In the rows, zero is written as 128.
The rows of Z fall into several groups, which share some directions, and each row is roughly a mix of its group's hidden directions.
Z, 116 rows:
[[143 146 152 119 138  84 123 100 110  88 129]
 [110 114 127 146  93 154 101 172 145 145 122]
 [102 133 146 101 153  99  95 132 110 112 161]
 [135 119 112 101 162 136 124  98 159 140 169]
 [144 126 148 119 131 136  78 114 163 125 163]
 [ 95 129 134 170 146  89 119 144  97 130 129]
 [138 121  90 108 111 109 138 171 116 162 118]
 [ 99  98 135 126 133  90 112 140 119 166 101]
 [157 146 125 111 140  70 120 133 102 113 130]
 [161 101 148 162 139 111 119 105 142 149  96]
 [183 127 144 112 154 102 109 126 133 154 134]
 [ 93 109 108 153 101 140 157 133 129 144  92]
 [143 138 128 168 115 100 114 174 126 130 156]
 [121 145 145 153 178 164 132 102 129 122 111]
 [154 150 140 117 171 101 112  98 112 106 137]
 [118 129  98 137 112 140 188 118 121 141 103]
 [115 108 132 164 125  82 157 130 125 160 118]
 [151 137 123 100 116  63 128 125 140 134 134]
 [121  97 139 186 125 129 134 122 136 150  99]
 [149 159 119 123 128  81 136 148  91 110 117]
 [163 161 132 149 144 125 164 127 109  92 130]
 [105 121 123 167  91 137 160 164 124 131 119]
 [144 119 129 121  72 124 113 160 157 131 148]
 [150 125 139 113  90  74 138 142 113 112 126]
 [140 153 136  95 133 136  95 145 129 103 172]
 [137 146 134  99 163 157 114 107 159 130 161]
 [ 98  91 154 156 109 140 106 124 163 127 135]
 [ 98 109 122 150  83 155 151 154 140 138 118]
 [164 150 122  92 125 108 138  87 147 129 146]
 [136  84 127 156 146 148 118 101 142 161 109]
 [153 159 156 120 167 138  94 113 147 119 139]
 [142 120 131  94  76  94 112 140 142 120 133]
 [119 119 144 153 151 111 135  76 122  95 111]
 [139 141  88 129 129  80 150 122  93 133 119]
 [123 151 129 119 117 156 115 114 136  67 146]
 [125 119 115 152 106  68 134 140 102 120 115]
 [120 112 119 118  66 112 144 160 133 129 117]
 [143 158 146 114 158 147 114 112 116  79 116]
 [144 141  97  90 132 130 118 100 158 148 158]
 [187 156 124 130 126 110 131 149 129 109 152]
 [176 126 152 120 152 109  92 136 135 148 147]
 [166 139 139  97 109  88 108 122 133 102 143]
 [162 153 135  79 109 130 108 131 136  98 136]
 [108 127 147 118 143 109 104  91 124  78 123]
 [119 119  94 131 113 110 143 176 109 161 114]
 [162 162 115 111 144  96 139 145  91 120 118]
 [113 115 135 115 100 184 151 152 122 134 110]
 [136 144 116  91 118 167 162 153 104 130 118]
 [141 151 117 100 144 179 110 107 152 127 143]
 [137 142 133 122 110  80 133 169 102 102 125]
 [ 98  95 127 165 110 124 139 161 123 161 121]
 [134 141 133 123 189 112 105 100 109 129 134]
 [165 121 131  86 132 101 110 113 139 139  93]
 [130 139 150 133 146 128 105  93 130  72 142]
 [139 146 146  93 142 120  86 131 129  97 160]
 [128 167 117 134 106 106 145 143  85 115 100]
 [134 123 138  80 133 172 139 153 143 124 152]
 [ 98 103 110 160 135 123 139 134 142 180 133]
 [108 106 138 148 111 131  91 173 136 158 129]
 [129 130 105 114 131 159 125 111 166 172 152]
 [172 150 118  99 169 109 118 113 116 124 137]
 [147 136 129  91 167 156 122 114 153 133 160]
 [156 158 133  85 129 158 107 115 141 101 137]
 [121 119 120 130 122 121 130 125  79  71 130]
 [153 154 119  77 131 119  99 121 138 100 140]
 [109 123 123 164 167 139 146  99 140 165 125]
 [148 162 128 104 170 110 117  92 144 115 128]
 [128 107 137 140  91  77 147 153 121 144 121]
 [113 165 122 100 128 182 141 110 136 128 138]
 [121  99 141 135 105 178 142 151 122 140  98]
 [146 139 146 123  90  84 139 132 119  87 128]
 [143 118 133 132 152  98 149  78 123 124  94]
 [156 141 103  84 142 112 155 151 104 125 141]
 [110 112 157 175 130 117 146 151 106 125  98]
 [123 100 156 146 144 145  95 108 170 134 143]
 [156 122 118 162 128 139 174  98 134 138 103]
 [133 113  91  92 110 146 140 151 136 167 113]
 [158 149 127  76 126 129  98 150 136 124 150]
 [132 146 115 100 161 133 122  95 154 131 170]
 [139 131 135 134  80  83 126 158 126 110 139]
 [139 154 135 114 160 128 115 116 176 165 125]
 [140 120 145 114  85  90 123 172 134 136 121]
 [147 118 164 142 151 113  78 139 134 135 152]
 [137 136  87  98 135 139 126  86 138 129 162]
 [114 108 124 145 139 106 147 150 111 186 125]
 [ 96 102 107 123  97 153 147 150 134 159 107]
 [107 146 169 161 106 146 101 132 137 110 107]
 [123 106 144 141 149 124  96  99 171 131 157]
 [126  95 125 175 115  98 121 125 113 142  94]
 [130 131  89 106 138 133 126  95 156 160 159]
 [179 143 122  89 133 107 104 126 139 124 147]
 [134 124 116 115 120  59 128 128 108 106 128]
 [140 113 137 176 133 133 132 155 129 175 143]
 [144  80 105 119 155 106 131 114 145 150 153]
 [151 142 112  79 115  91 112 122 130 103 142]
 [150 106 113 147 164  90 110  96 136 146 132]
 [112 143 118  76 113 129 116 114 130  84 114]
 [ 99 123 110  76 102 119 117 150 127 136 101]
 [147 153 117  83 137 138  99 124 166 140 143]
 [170 148 133  98 164 123 114  96 130 112 139]
 [113 139 138 176 180 131 117 123 112 131 141]
 [141 144 140 124 184 144 120  85 126 115 132]
 [127 120 102 118  99 124 167 158  90 132 106]
 [136 117 113 117  69 126 137 167 144 137 129]
 [127 111 139 104 119 109  78 161 137 157 118]
 [140 131  95  90 121  81 115 119 142 134 151]
 [150 137 133 180 137 155 153 106 133 109 146]
 [138 142 153 127 167 109 112 104 117  99 165]
 [122 146 129 154 186 127 142 111  96 122 120]
 [145 125 109  99 103  69 132 123 131 131 144]
 [120 136 114 139 155 133 113  70 153 143 146]
 [136 128 102  76 129 147 164 148 118 132 146]
 [ 99  92  90 147 110 135 142 128 121 159 151]
 [115 126 147 172 145 133 126  91 127  86 136]
 [130 111 110  80  93  97 116 144 131 147 117]
 [ 83 128 133 143  96 173 132 110 144 132 123]]

In each list below, one row fits none of the groups, and each other row fits one group, some only roughly. Which row is it?
    k715: [110 127 111 147 128 133 170 156 111 170 148]
    k613: [163 151 140 120 157 155 142  91 136  99 134]
    k998: [ 94 110 120 154  95 106 126 169 120 148 125]
    k767: [142 118 105 116 105 133 146 153 137 178  97]
    k61: [160 153 104  84 109 144 144 118 140 104 115]
    k133: [102 108  96 161 149 116 152  98 115 147 140]
    k664: [159 132 105 131 153  69 127 119 110 134 129]
    k614: [131 105 118 155 107  79 135 147 100 124 105]
    k427: [117 157  88 109 105 111 165 131  98 127 126]
    k444: [157 129 120 105 122 130 154 168  90 126 100]
    k875: [134 183 105  93 145 131 138 110 123 124 148]
    k554: [108  97 130 164 116 105 157 132 126 156  96]
    k906: [134 138 127 160 167 182 135 122 139 137 139]
 : k554
    k240: [109 129 101 113  81 153 137 160 139 138 104]
    k905: [107  93 127 153  94 109 134 169 111 141 127]
    k385: [170 140 130  90 158 100 137  99 121 127 130]
    k368: [121 167 121 124  99  94 144 144  96  99 121]
    k701: [142 157 118 103 169 145 114  89 143 112 137]
    k339: [161 152 135  84 164 154 127 136 133 125 146]
    k306: [103  97 132 108  85 154 119 122 162 141 119]
    k999: [156 149 141 128 151 129 129  89 129  81 145]
    k485: [123 132 120 118 121 127 159 149  77 120  87]
    k860: [131 108 111 140 104 121 155 150  88 141  89]
    k311: [123 114 162 154  98 150 137 170 128 146 108]
    k656: [170 150 159  96 108 101 125 130 130 103 120]
    k938: [150 119 139 132 114 130 140 173  94 129  86]
 : k485
    k693: [132 148 144 101 150 118 105 103 124  79 151]
    k540: [122 114 115 125 155 139 118  85 165 146 161]
    k814: [116 100 126 158 106 136 121 163 138 172 109]
    k703: [136 133 126 164 130 148 158  85 137  92 116]
    k462: [170 134 116  87  98 102 120 151 138 126 139]
    k361: [103  91 117 166 103 127 155 144 113 153 129]
    k742: [114  88 122 139  91 132 153 158 109 136 101]
    k627: [116 118 102 127 131 145 127 128 163 186 144]
    k258: [138 131 168 147 114 119 141 138  98  89  97]
    k901: [155 152 138  97 131  98 112 122 118  81 121]
    k422: [121 133 103 127 149 137 152 111 146 185 147]
    k454: [ 88 104 116 128  95 129 117 159 131 154  99]
    k204: [ 75 103 140 154 132 151 105 123 141 150 130]
    k130: [104 100 142 153  87 150 137 147 121 132  95]
    k504: [111 115 103 118 118 177 163 124 122 158 118]
 : k422
    k171: [130 132  96  82 118 131  93 130 152 133 158]
    k736: [168 156 127 141 175 112 109 130 118 125 151]
    k808: [115 104 103 114 109 143 108 158 146 175 131]
    k76: [ 91 107 131 136  91 164 157 126 140 131 108]
    k783: [131 133  79 111 133 150 163 131 118 165 123]
    k235: [122 107 147 144  88 110 137 162  96 104 115]
    k698: [150 135 108  91 102 132 123 121 162 159 157]
    k416: [136 127 102 114 129  83 137 107 153 166 148]
    k424: [143 117 124 108  84  97 132 151 153 160 142]
    k11: [144 131 104 106 134  84  97 155 121 157 140]
 : k783
    k40: [105 120 126 142 139 167 111 149 160 170 123]
    k668: [145 152 128  96 143 118 105 121 109  75 130]
    k71: [102 131 130 111  72 151 132 162 133 121 119]
    k10: [100 129 155 158 142 135 102 112 126  82 145]
    k225: [140 149 147 119 158 120 109 103 123  85 161]
    k100: [147 122 112  97  99 130 122 156 143 167  97]
    k880: [140 137 138 121 131 105 131 115  90  70 120]
    k172: [102 101 123 169 121 139 148 137 133 175 127]
    k942: [139 131 146 115 133 123  81 168 130 142 165]
    k731: [132 193 149 113 135 132 114 132 127 100 135]
    k309: [165 151 113  81 127 130 137 100 139 106 115]
    k785: [145 154 134 162 179 112 131 123 104 112 141]
    k271: [106 154 149 107 124 175 122 120 157 110 149]
    k787: [109  72 108 127 103 139 157 139 129 147 128]
 : k71
    k652: [157 151 139 117 157  83 105 126 133 107 152]
    k4: [153 133 118  77 128  80 120 122 114 123 120]
    k977: [109 119 118 160 159 153 155  83 116 129 132]
    k187: [102 104 142 166 115 164 134 158 106 123 114]
    k914: [ 96 112 113  97  97 130 127 133 132 130  78]
    k538: [132 145 153 151 172  94 136 116 122 109  99]
    k974: [160 154  95 100 163 110 141 113 111 136 138]
    k302: [114 119 129 185 138 141 165 101 121 121 131]
    k827: [122 121 129  97 121  65 102 124 114 125 125]
    k829: [138 146 142 140 181 115 106 118 118 129 168]
    k591: [ 96  98 126 169 120 100 144 150 104 136 113]
    k859: [110 134 102 157 129 145 175 151 106 140 106]
    k793: [113 112 118 157 134 159 153 107 142 175 138]
 : k829
    k556: [ 93 123 119 174 129 137 174 117 112 127 129]
    k511: [121 120 121 103 177 116  92 113 123 161 132]
    k442: [166 159 132 140 164  98 107 112 111 127 112]
    k115: [110 109 145 163  90 103 124 156 114 114 105]
    k779: [152 142 122 117 185 122  97 115 123 143 146]
    k380: [ 87 107 112 139 118 121 153 150 114 170 110]
    k745: [159 135 118  91  94  87 131 126 116 107 142]
    k851: [124 116 106 123  93 169 166 146 144 142 114]
    k749: [114 130 118 152 167 168 134  93 142 152 133]
    k971: [138 149 103  81 153 153 139  98 140 127 142]
    k798: [ 96 139 127 134 132 138 113  87 169 126 162]
    k372: [ 96 104 114 158 131 154 128 147 142 173 130]
    k150: [146 174 133  93 154 167 128 121 129 126 137]
    k541: [107  88 129 150 106 168 134 127 134 156 106]
    k18: [101 119 128 172 161 108 138 123 133 164 110]
 : k971
    k275: [120 115 131 100  78  90 143 135 117 114 107]
    k292: [158 157 171 115 125 142 127 132 121  89 108]
    k869: [134 133 109 101 113 175 121 113 112  88 145]
    k336: [104  87 131 166  93 106 129 141 121 127 109]
    k521: [166 155 125 107 146  97 147 119 100  99 116]
    k728: [108 124 108 160 128 166 171 146 123 145 111]
    k518: [127 110 119 116 102 122 116 165 135 175  96]
    k499: [143 142 104 109 149 100 130  89 159 154 142]
    k844: [179 145 118 108 161 122 135 137 100 142 111]
    k893: [130 150 125 143 103 124 135 168  81 121 101]
    k74: [ 97 113 139 178 157 146 139 133 124 151 110]
    k667: [181 128 139 115 174 144 116 131 122 141 114]
    k36: [108  78 121 133 122 164 142 120 155 154 136]
 : k893
    k525: [147 116 110 133 121  98 149 156  84 137  97]
    k761: [ 89 106 102 134 110 124 145 156 112 161 107]
    k280: [ 93 112 128 129 121 151 118  97 172 131 159]
    k908: [141  77 156 151 136 152 112 128 149 144 111]
    k190: [136 148  91  87 126 128 167 141 101 129 139]
    k346: [152 160 132  87 160 166 135 128 127 129 138]
    k509: [146 105 160 155 157  93 106 108 129 144 116]
    k195: [135 135 148 129 130 128 129 126  88  68 112]
    k727: [138 161 123 108 128 157 122 140 128  91 173]
    k205: [134 130 115 109 186 139 113 114 149 162 128]
    k918: [122 145 129 103 104 170 157 162 107 123 113]
 : k205
    k732: [155 129 102 123 105 145 160 152 138 169 108]
    k575: [111 126 113 144  82 167 135 139 147 114  98]
    k29: [170 147 165 104 140 134  91 139 128 112 128]
    k646: [125  89  82 126 116 101 157 118 116 147 127]
    k255: [ 99 116 125 145 178 136  98 121 117 161 132]
    k550: [146 155 131 163 180 145 137 123 109 116 135]
    k661: [ 91  96 142 168 121 119 115 112 132 122  92]
    k658: [153 150 151 148 159  89  95 115 135 115 130]
    k681: [108 117 107  89 120 104 144 141 114 166 100]
    k136: [149 150 150 140 159 157 139  92 131  94 137]
    k25: [193 132 133 121 125 135 111 145 149 154 132]
    k559: [125 117  89 117 153 123 141  87 145 155 155]
    k781: [139 160 150 115 114 146 134 172 102 112 101]
 : k29
    k780: [101  92 135 148 100 171 132 126 143 147 110]
    k600: [123 138 103 133 173 137 137  75 133 134 141]
    k564: [109 128 129 121 134 107 110 105 168 116 178]
    k838: [ 98  87 101 128 106 154 153 116 141 150 135]
    k657: [118  80 148 171 112 117 109 124 143 131 108]
    k741: [147 160 139 117 163 167 122  98 153 131 123]
    k483: [119 125 108  86 112 139  85 160 140 114 141]
    k799: [109 112 141 135 101 187 140 137 137 142 107]
    k251: [173 150 121  86 149 117 142 134 118 149 147]
    k438: [143 177 143  90 141 160 128 140 127 110 137]
    k297: [130 139 118 145 192 119 107 125 106 146 136]
    k982: [156 151 124 113 174 135 132 149  91 132 108]
 : k982
    k220: [ 97 115 106 136 109 156 170 144 117 142  98]
    k253: [155 171 129 114 167 108 113 104 131 117 146]
    k917: [167 141 142 132 164 115 133  90 125 105 152]
    k500: [ 96 103 107 144  95 151 160 141 139 149 111]
    k360: [129 109 113  95 107 120  89 147 151 162 141]
    k816: [ 93 121 111 144 107 143 143 172 120 163 137]
    k57: [140 139 125 127 162  83 103 103 144 121 159]
    k641: [ 97 125  98 114  84 144 145 145 132 131  95]
    k417: [163 130 115 109 106 144 128 163 147 171 122]
    k750: [ 98 125  98 112 105 170 163 115 129 143 130]
    k735: [124 120 127 133 123 129 120 180 121 178 152]
    k242: [ 91 102 117 172 142 149 151 119 103 131 125]
 : k500
    k645: [154 124 160 125 166 127  90 124 158 123 149]
    k50: [146 184 135 105 159 149 119 110 129 119 138]
    k594: [160 140 143 111 146 119 110  87 137  86 121]
    k285: [111  79 127 154  94 134 143 143 120 137 100]
    k125: [128 120 113  95 131  73 101 137 110 148 125]
    k284: [171 156 122 129 165  96 123 139 103 121 138]
    k654: [161 117 117 118 113 125 126 157 140 182 108]
    k460: [131 107 119  94  88 111  98 149 150 151 136]
    k990: [119 153 121 111 156 147 117  86 158 127 161]
    k863: [143 159 148 108 152 173 104 123 154 121 122]
    k394: [110  90  97 121 109 119 122 148 125 170 105]
    k676: [ 95 130  96 109  96 146 155 155 124 146 111]
    k726: [120 135 106  79  98 140 126 166 131 149 118]
 : k394
    k91: [141 118 149 110 160  85 101 137 116 160 139]
    k791: [127 122  95 117 106  89 162 151  95 125 124]
    k562: [108 106 118 113  90 170 148 132 151 143 110]
    k397: [ 90 101 143 153  99 133  97 142 148 143 143]
    k89: [152 122 101  99 169 145 137  98 137 146 148]
    k2: [126 137 104 105 157 142 132  77 137 127 161]
    k839: [101 117 111 143 103 142 138 174 126 168 132]
    k158: [117 109 111 117  96 134 126 167 136 170 101]
    k796: [ 92 120 153 159 105 168 143 116 145 112 123]
    k389: [103 124 163 154 151 119  88 103 133 116 150]
    k23: [141 110 138 119 158 167 111 107 165 146 148]
    k475: [122 123 147 164  86 159 138 142 158 119 142]
    k539: [141 127  94 113 108 151 175 152 124 145 105]
    k358: [166 128 155 133 149 116 111  86 136  95 122]
 : k2
